In the data rows, 128 means zero.
Here are some points, one per row:
[116 158  83  83  79  66  71 111 116  70  80 131  85 152 177 114 106 144
 136 148 146  79 147 118 132 156 118 165 136 119 160 110 103  84 114  85
  77 108 102 192 148  97 229 100 150 125 111 108 187  95  79]
[ 69 112 144 220 133 111 160 124 156 196  62 141 106 104 135 153 147 209
 143 146 191 100 117 143 159 145  71 119  94 156 110 161 143  93 136 118
 152  96 104 136 174 152 100 168 128  70 176 102  97 176 147]
[163 100 133 104 124  74  79 142  91 154 133 174 122 110  80  97  93 119
 143 134 139 166 107 165  85 113 181 176  93 128 128 156  76 103 104 147
  90 193 117 121  76 140 111 108 106  99 135 156 167 177  87]
[134  91  65 125  81 102 114 152 128  96 140  68  85 169  78 145 107  95
  99 128 165 104 118 127 125 101 121 158 108 143 139 111 140 220  84 171
 192 111 122 125 103 112 212 127 112 105 145 145 101 149 148]
[201 146 170 136 170 165 145 127 141 177 120 144  91 136 118 108 202  82
  93 106 164  97 144 155  91 131 148 146 159  78 116 117 131 162 157 114
  77 104 137  88 134 127 163 173 149 142 129 107 110 200 106]
[ 74 147  70 151 140 119 149  92 143 226 162 174 124 160 164 200  93 128
 145 122 140 154 132 177 131 172 151 152 163 105 143 145 149 165 220 154
 139 174 141 130 128 166  95 149 162 117 141  91 131 159 111]
[176  64  55 151  71 117 118  55 157 132 152 152 121  30 124 120 115 116
 162 121 127 135 120 132 129  97 141  72 132 104 111 109 125 136 164 140
 142 136 131 105 148 105  95  74 170 120  71 134  93 169 104]
[169 158 126 171 107 200 163 153 118  72 148 132  78 187  75 159  95 141
 180 109 139 160 102 138 107 149 102 159 100 153 108 147 163  84  92  88
 133 114 151  94 177 164 100  78 152 180 137  60 141  81 129]
[172 120  73 105 163 110  85  77 123  93  81 137 111 102 158  80 151 101
  68 154 107 118 128 162 163 125 168 201 142 134 136 148 140 132 112 167
 125 122 145 157 128 116  25 163 146 149 115 156 124  76 181]
[129 131 115  44 157 112 101  71  75  57 138 109  89 155  73 138 153 151
  95  79  86 149 102  76 199 155  65 141  85 108  77 120 110 130 126 115
 123 131 138 166 110  99 138 149  82 136 134 147 156 175  87]
[ 92 139 147 107  95 194 115  66 101 123  93  62 163 165  68 165 120  89
 119 124 130 100 158 197 103 153 141 117 126  91 145  98 123  75 158 148
 146 117 132 150  99 102 118 144 166 144 119 124 158 171 157]
[ 61  88  69 138 144 146 132 144 100 149 156  58 135  70  94  55 136 134
 149 140 148 133 161 130  76 134 127 155  98 106  61 111 130 147 156 189
  67 133 117 115 164 143 140 153 107 169 154  87 142 104 176]
[184 136 120 127  98  94 162 145 189 145 166 115 179 107 129  82 104 110
 167  96 133 122  62 135 155 121 132 151 108  97 118  78 130 106 121 103
 162 133 125 196 160 111 141 183 152 126 135 116  48 125 129]
[114 159 156 163 101 159 112 152  81 139 111 101 125 149 101 169 161 115
 124 128  90 136 111  65 219  70 149 153 146 161 127 164 126  67 162 151
  91  90  87 100 126 205 189  94 176 112  96 118 104 105 154]
[119 174 111 140 142 138 139 148 210  67 126 130 118 129 189 103 130 115
 100  80  72 181 159 122  96 164 107 121  81 126 145  97  73 111 120 150
 131 105 134 116 127 160  99 105 185  85 146 153 124 131 144]
[114 127 140 108 174 183 127  86 176 155 158  91 143 140 141 139 156 115
 133 193 165 104 111 110 105  78 120 138 161 169 143 118 130 102  90  96
 167 143  66  93 160 151  76 118 119 133 161 103 168 141  85]
[143 139 129 172  91 138 151 147  94 154 214 186 162 137 132  73 169 100
 162 160 149  73 127  91 149 164 113  78 120 122 114  93 130 123 123 151
 114 109 140 107  90 146  81 161 142 140 155 172 147 126 111]
[ 98  87 138  95 104 187 107 158 131 115  68 131 144 133 106 113  68 196
 124  47  74  67 146 126  93 129 111 130 144 160 140 118 125 174 127 130
 119 139  99 152  47 141 107 137 153 158 155 137  94 110  73]
[ 69 161 155  51 162 163  68 155  75 112  85 131 118 111 116 169 136 178
 182  96 183 152 136 111 171 137  42 185 169 137 118 127 165 145  36  77
 162 108 122  56 139 118 175 134 189 132 105 165 118 131 165]
[127 116 164 116  76  50 169 155 123 115 159 122 166  82 164 137 171 132
  78 132 123 141 155  93 110 116 116 141 180  90 131  96 107 130  78 142
 159 132 152 156  85 145  40 139 112 129 112  74 166 140 114]
[100 210 160 159 166  37  95 151 135 147 101 116 139 120 109 153 133  88
 125 124 127  86 167 130  95 116  90 122  75 180 139 112 144 141 191 122
 151 109 170 110 124 134 112  93 110 186  93 130 140  99 128]
[117 125 129 107 124 157 127 155 161 134 132 128 126 126 122 136 163 174
 115 121  85 153 102 183 133  91 123  92 139 124 115 126  73  72  84 201
 160 127 134 155 159 106 222 103 102 226  87 170 176 147 124]
[162 130 123  80 103 147 180 185 136 101 120 153  93  97 122 118 103 108
 104 200 142 116 133 160 167 108  99  58 125 139 108 154  96 155 140  89
  88 201 129 139 153 152  93 137 154 120 120 146 152 129 163]
[173 138 171 103 109 144 168 119  93 143 163 138 128 111 112  93 143 176
 113 109 147  65 156 126 140 149 140 128 150 159 147 165 105 156 180 146
 172 113  96 114 189 148 132  67 102  69 118 120 131 125 147]
[ 98  48 212 159  81 119 105 140 128 170 122 108 146 173 154 159 118 117
  99 135  91 120 114 160 113 121 161 122 107  56  98 150 126 187 113 120
 100 135 118 128 205  78  91 101 128 113 141 152 118  59  85]
[ 84 104  87 104 181 117 137 147 106 121 164 169 151 109 127  83 176  52
  92  87 109 153 136 125 166 136 132  96 128 108 221 162 169 111 107 117
 140 152 114 146 181 143 136 127 116 146 142 102 125 145 107]
[129  91 146 136 103 141 142 169 114 193 101  78  73 128 181  92  91 156
 129 144 131 174  91 125 160 160 138 109 120 158 184  74 119 155 163  56
 137 116 151 103  79  81  89 118 112 144  81 103 104  93 138]
[108 167 150 124 117  82 153  97 171  88 143 132 130 128 101 128 133  89
 111  94 176 204 122 159 158 113 156  85 200 143 118 134 124 142 126 171
 103  99 134 126  95  99 110 129  92 123 183 159 113  75 104]
[108  98  96  43 136 157 155 145 180 116 137 177 164 167 151 169 112 171
  95  75 146  98 108 121 106  89 180 114  94 126  96 133 177 115 130 115
 119 102 115 100 102  66 103 143 102 100  72 102 154 123 194]
[155 123 145 130 167 106 131 134  74 112  92 151 117 220 173 138 158 172
 183 111 184 139 162  66 114  71 169  80 118 118 118 101 125 135 152 116
 138 120 152 143 162 175 105 114 100 162 139 142  95 143 142]
[147 122  88 127 141 115 141 118 125 168  89 128  94 148  85  65  79 114
 131 159  58 149 175 146  72 116 129 124 171  94 105 136 167  74  76 122
 150  75 134 142  74 164 153 109 103  62 101 157 134 109 112]
[165 123 130 158 156  78 170 108 164  89  93 147 150 124 124 113 175 134
 123 202 132 148  57  89  63 164 105  98 167 112 148 180 113 169 177 144
 123 177 121 111 121 150 161 144 126 129  86 140 110  98 118]
[109  93 127 134 164 122 131 141 150 112 129  46 115  96 100 219  94 154
 158  96 127  73 130 108 151 170 193 134 106 147 168 124  99 115  53 108
 116 140 187 156  96 119 143 170 133 104 109 160 119  82  93]
[175 118 121 137 102 140  91 145 109 143 134 123 171  96 188 138 173 147
 120 108  88 183 134 161  99 139 149 125 115 181 115  99 170 102 177 112
 142 141 146 109 127 133 196 176 127 124 193 154 161 109 141]
[127 114 183  99 149 118 126  79 136 159 122 129 135 138 211 133 108  64
 153 154  93 106 111  95 143 174 122 108 121 151  86 160 156 137 101 158
 102 153 141 124 104 147 190  61 117 149 165 105 124 164 188]
[159 219  72 217 155 177 102 122 126 171 152 136 188 139 116 146 140 134
 125 152 128 139 129  85 129 118 121 105 151 133 136 152 140 189 120  98
  84 160 116 141 141  94 112  93  94 108 142 143 151 165 156]
[159 136 202 176 166 107  74  83 150  85 170 193 178 101 100 101  38 141
  79 174 129 157 149 146 152 123 129 137 102 109 142 128 101 113 127 133
 115 115 137 140  98 116 163 162 115 114 121  88  99 115 142]
[ 64 152 160 164 134 173 166 165  77  65 150 122  97 115 164 158 114 101
 207 172 102 126 145 106 101  98 103 171 128 144 147 149 143 107 164 100
 159 130 106 123 132  59 119 158  76 113 138 134  84 143  96]
Along one direction, these points spread out more than along any other. Take the direction at right angles to it along which they spread out most. Go by this last direction. How far along it is each point below, from 0 to 99? The average is 50, and the first point in the table lies past the average. One standard deviation of the points above along it is 16.
[134  91  65 125  81 102 114 152 128  96 140  68  85 169  78 145 107  95
  99 128 165 104 118 127 125 101 121 158 108 143 139 111 140 220  84 171
 192 111 122 125 103 112 212 127 112 105 145 145 101 149 148] -> 61
[143 139 129 172  91 138 151 147  94 154 214 186 162 137 132  73 169 100
 162 160 149  73 127  91 149 164 113  78 120 122 114  93 130 123 123 151
 114 109 140 107  90 146  81 161 142 140 155 172 147 126 111] -> 44
[127 114 183  99 149 118 126  79 136 159 122 129 135 138 211 133 108  64
 153 154  93 106 111  95 143 174 122 108 121 151  86 160 156 137 101 158
 102 153 141 124 104 147 190  61 117 149 165 105 124 164 188] -> 45
[163 100 133 104 124  74  79 142  91 154 133 174 122 110  80  97  93 119
 143 134 139 166 107 165  85 113 181 176  93 128 128 156  76 103 104 147
  90 193 117 121  76 140 111 108 106  99 135 156 167 177  87] -> 76
[129  91 146 136 103 141 142 169 114 193 101  78  73 128 181  92  91 156
 129 144 131 174  91 125 160 160 138 109 120 158 184  74 119 155 163  56
 137 116 151 103  79  81  89 118 112 144  81 103 104  93 138] -> 44
[184 136 120 127  98  94 162 145 189 145 166 115 179 107 129  82 104 110
 167  96 133 122  62 135 155 121 132 151 108  97 118  78 130 106 121 103
 162 133 125 196 160 111 141 183 152 126 135 116  48 125 129] -> 61
[108  98  96  43 136 157 155 145 180 116 137 177 164 167 151 169 112 171
  95  75 146  98 108 121 106  89 180 114  94 126  96 133 177 115 130 115
 119 102 115 100 102  66 103 143 102 100  72 102 154 123 194] -> 54
[ 98  48 212 159  81 119 105 140 128 170 122 108 146 173 154 159 118 117
  99 135  91 120 114 160 113 121 161 122 107  56  98 150 126 187 113 120
 100 135 118 128 205  78  91 101 128 113 141 152 118  59  85] -> 53
[172 120  73 105 163 110  85  77 123  93  81 137 111 102 158  80 151 101
  68 154 107 118 128 162 163 125 168 201 142 134 136 148 140 132 112 167
 125 122 145 157 128 116  25 163 146 149 115 156 124  76 181] -> 77
[ 69 112 144 220 133 111 160 124 156 196  62 141 106 104 135 153 147 209
 143 146 191 100 117 143 159 145  71 119  94 156 110 161 143  93 136 118
 152  96 104 136 174 152 100 168 128  70 176 102  97 176 147] -> 13
[ 64 152 160 164 134 173 166 165  77  65 150 122  97 115 164 158 114 101
 207 172 102 126 145 106 101  98 103 171 128 144 147 149 143 107 164 100
 159 130 106 123 132  59 119 158  76 113 138 134  84 143  96] -> 26
